128 stands for zero in the data rows.
Here are some points:
[139 120 117 120 140 146 136 133]
[127 130 102 152 156 142 108 105]
[128 133  80 148 157 141 103  89]
[128  96 103  85 127 143 143 121]
[154 100 214 132 118 114 195 102]
[ 59 200 116 175 140 130 108 102]
[102 187 139 147 145 142 117 184]
[195 100  99  71  44  79 162 192]
[206 140 135 100  46 109 169 127]
[ 66 173 101 143 126 151 142 140]
[ 37 160 119 150 136 150 108 108]
[216 118 120  94  46  61 138 156]
[160 108 121  95 144 141 139 121]
[125 128  65 123 152 133 155  62]
[151 119 195 133 120 116 182  99]
[102 149 133 155 139 141  99 103]
[ 93 123  33  95 121 142 199  96]
[113 101 181 117 139 134 148 152]
[133 118 116  92 122 145 132 142]
10 more points follow, each with its number after it:
[137 110 185 124 121 107 164 105] 0
[153 105 124 128 146 131 122 117] 1
[124 104  84 141 108 132 160 105] 2
[179  71 234 128 101 131 199 117] 3
[120 162 148 152 142 138 102 129] 4
[182 102  96  94  30  87 174 230] 5
[123 113 119 108 158 149 107 176] 6
[156 117 119  79 133 140 132 199] 7
[139 139 102 117 138  94 104  75] 8
[138 103 221 101 103 127 175 153] 9
Which of these numbered points is nearest to each point below, looking only along the 3 directions in which the first points spread most? Its number follows each.
[121 129 137 125 128 142 149 116] > 1
[150 118 129  78 145 143 137 147] > 1
[140 111 187 123 128  97 161  97] > 0
[206 119 126 105  33  71 145 172] > 5
[210 119 112  99  51  73 130 142] > 5
[139  98 185 134 132 119 161 108] > 0
[111 133 109 122 128 136 144 114] > 8
[144 192 103 132  31  69 170 109] > 7
[133 122 101 137 135 140 110  78] > 8
[168 118 103 126 153 126 110  80] > 2
[188 123 134 103 138 115 102 194] > 7
[145  97 232 120 123 118 170 137] > 9
[112 114  89 123 141 137 109 123] > 8
[121 101 192 122 114 140 173 135] > 0
[112 121 116 119 122 179 156 188] > 6
[159 109 103 120 140 144 133  96] > 2
[163 114 112  94 131 136 136 186] > 7
[142 112 188 136 122  96 165 109] > 0
[161  88 207 125 125 104 153 125] > 9
[134 127  92 133 117 154 122  97] > 8
[240 130 138 119  49  67 148 122] > 5
[155  86 197 122 131 115 172  93] > 0
[ 85 167 147 154 128 154 123 139] > 4
[136 117 163 109 121  80 192  95] > 0
[ 56 158  78 138 142 125 122  87] > 8
